One turn moves each row of this set onto another row. After a few examples, where does it send each row asked below?
zito: [3, 0, 34, 1, -1, 15, 4, 0, 23, -11, -4, -2, 7, -6, 27, -35, 3]
Puna: [-10, -4, 15, 12, -20, 6, -15, 31, 7, 14, -9, 9, 4, 0, -13, -2, 31]
zazo: [-17, -19, 20, 11, -2, 12, 21, -12, -13, -6, -28, 2, -26, 34, 29, -11, 7]
Loda: [17, 23, 16, -8, 4, 14, 30, -8, 11, -26, 3, -10, 2, 27, -24, -3, -3]
kavem: [-18, 9, 5, 12, 1, 0, 27, 14, -11, -15, -49, -4, -22, 9, 11, -30, 8]
zuso: [26, 17, 7, 9, -21, 31, 9, 4, 19, -18, -11, 22, 4, 17, -22, -14, -7]
lofor: [21, 20, 7, -19, -27, 28, 7, 25, -16, -8, -19, 14, 24, 25, -2, -2, -4]
vogog: [-5, -2, 19, 9, -9, -15, 11, 13, -6, 6, -5, 9, 0, -6, 15, -39, 27]
Limas: [-4, -19, -25, -18, -9, 11, -5, -18, 2, -1, -12, -19, 6, 44, 6, -15, 2]
sizav: [0, -1, -35, -11, -18, -6, 24, -9, -12, 4, -26, 1, 1, 48, -3, -4, 11]
lugub: [-8, 3, 15, -18, -11, 15, 16, 15, -36, -4, -27, 2, 7, 34, 28, -1, 4]
pazi: [6, -5, 17, 33, -7, 22, 20, -19, 22, -18, -15, 13, -28, 25, -4, -16, 0]
lenur: [-4, -12, 4, -9, 5, 25, -11, 2, 21, -11, -21, -20, 3, 36, -31, 8, 6]
Vete: [7, 48, 4, 2, -14, 21, -18, 11, 26, 2, -12, 7, 0, 22, 3, -18, 4]
nupi: [-11, 28, 12, 11, 5, 6, 24, 21, -11, -1, -45, 3, 22, 31, 21, -18, 1]
dipe: [-3, -9, 11, 11, -6, 1, -2, 20, 25, 6, 7, 25, 14, -6, 25, -19, 16]
pidi: [-10, 8, 18, -2, -18, 10, 12, -5, 51, -1, -12, 10, -11, 29, 1, -11, -9]
kozod: [-11, 9, -8, 7, -5, 15, -5, 29, -7, -2, -19, 3, -3, 43, -26, 16, 16]
Deni: [8, 34, 18, -4, 3, 12, 22, 10, 6, -13, -12, 1, 38, 42, 2, -3, -7]
Totov: [4, 9, -20, 5, -4, -12, 16, 11, 4, 16, -9, 15, 16, 19, 33, -22, -6]
tose: [2, 34, -14, 1, -9, 22, -9, 20, -27, -10, -15, -2, 14, 19, 10, -17, 33]
nagus: [-22, -10, -10, -7, -10, 15, 22, 10, -24, -28, -15, -12, 13, 25, 13, -13, 36]
mamez: [-10, -9, -6, -6, -26, 7, -14, 9, -8, 9, -18, -19, 0, 32, -26, 2, 24]
buso: [5, 4, -31, -9, 5, 15, 3, 3, 18, 0, -15, -3, 15, 43, 5, 9, -20]
Baz: [-12, -17, 35, 3, -6, 8, -7, 3, 4, -11, -14, -10, 0, 7, -25, -20, 30]
Muvu: [1, 10, 13, 7, 0, 8, 30, 0, 3, -31, -16, -14, -34, 8, -20, -19, 4]
muvil: [-30, -23, 8, -7, -14, 10, 40, -7, 22, -21, -10, -7, -5, 26, 7, -9, 10]
penas: [-1, -18, -16, -8, 5, 10, 0, -10, 24, 0, 3, 10, 10, 22, 32, -27, -2]
pagu: [-9, 8, 37, 13, 0, 26, -16, 35, 9, -9, -3, 2, 2, 10, -9, -2, 7]
noted: [11, -11, -7, -8, -13, -5, 29, -27, 9, -1, -17, -2, 8, 20, 30, -34, 4]

Totov goes to Baz
noted goes to pagu
penas goes to Puna
Now find these:
Vete goes to nagus
lugub goes to pazi
kavem goes to Loda

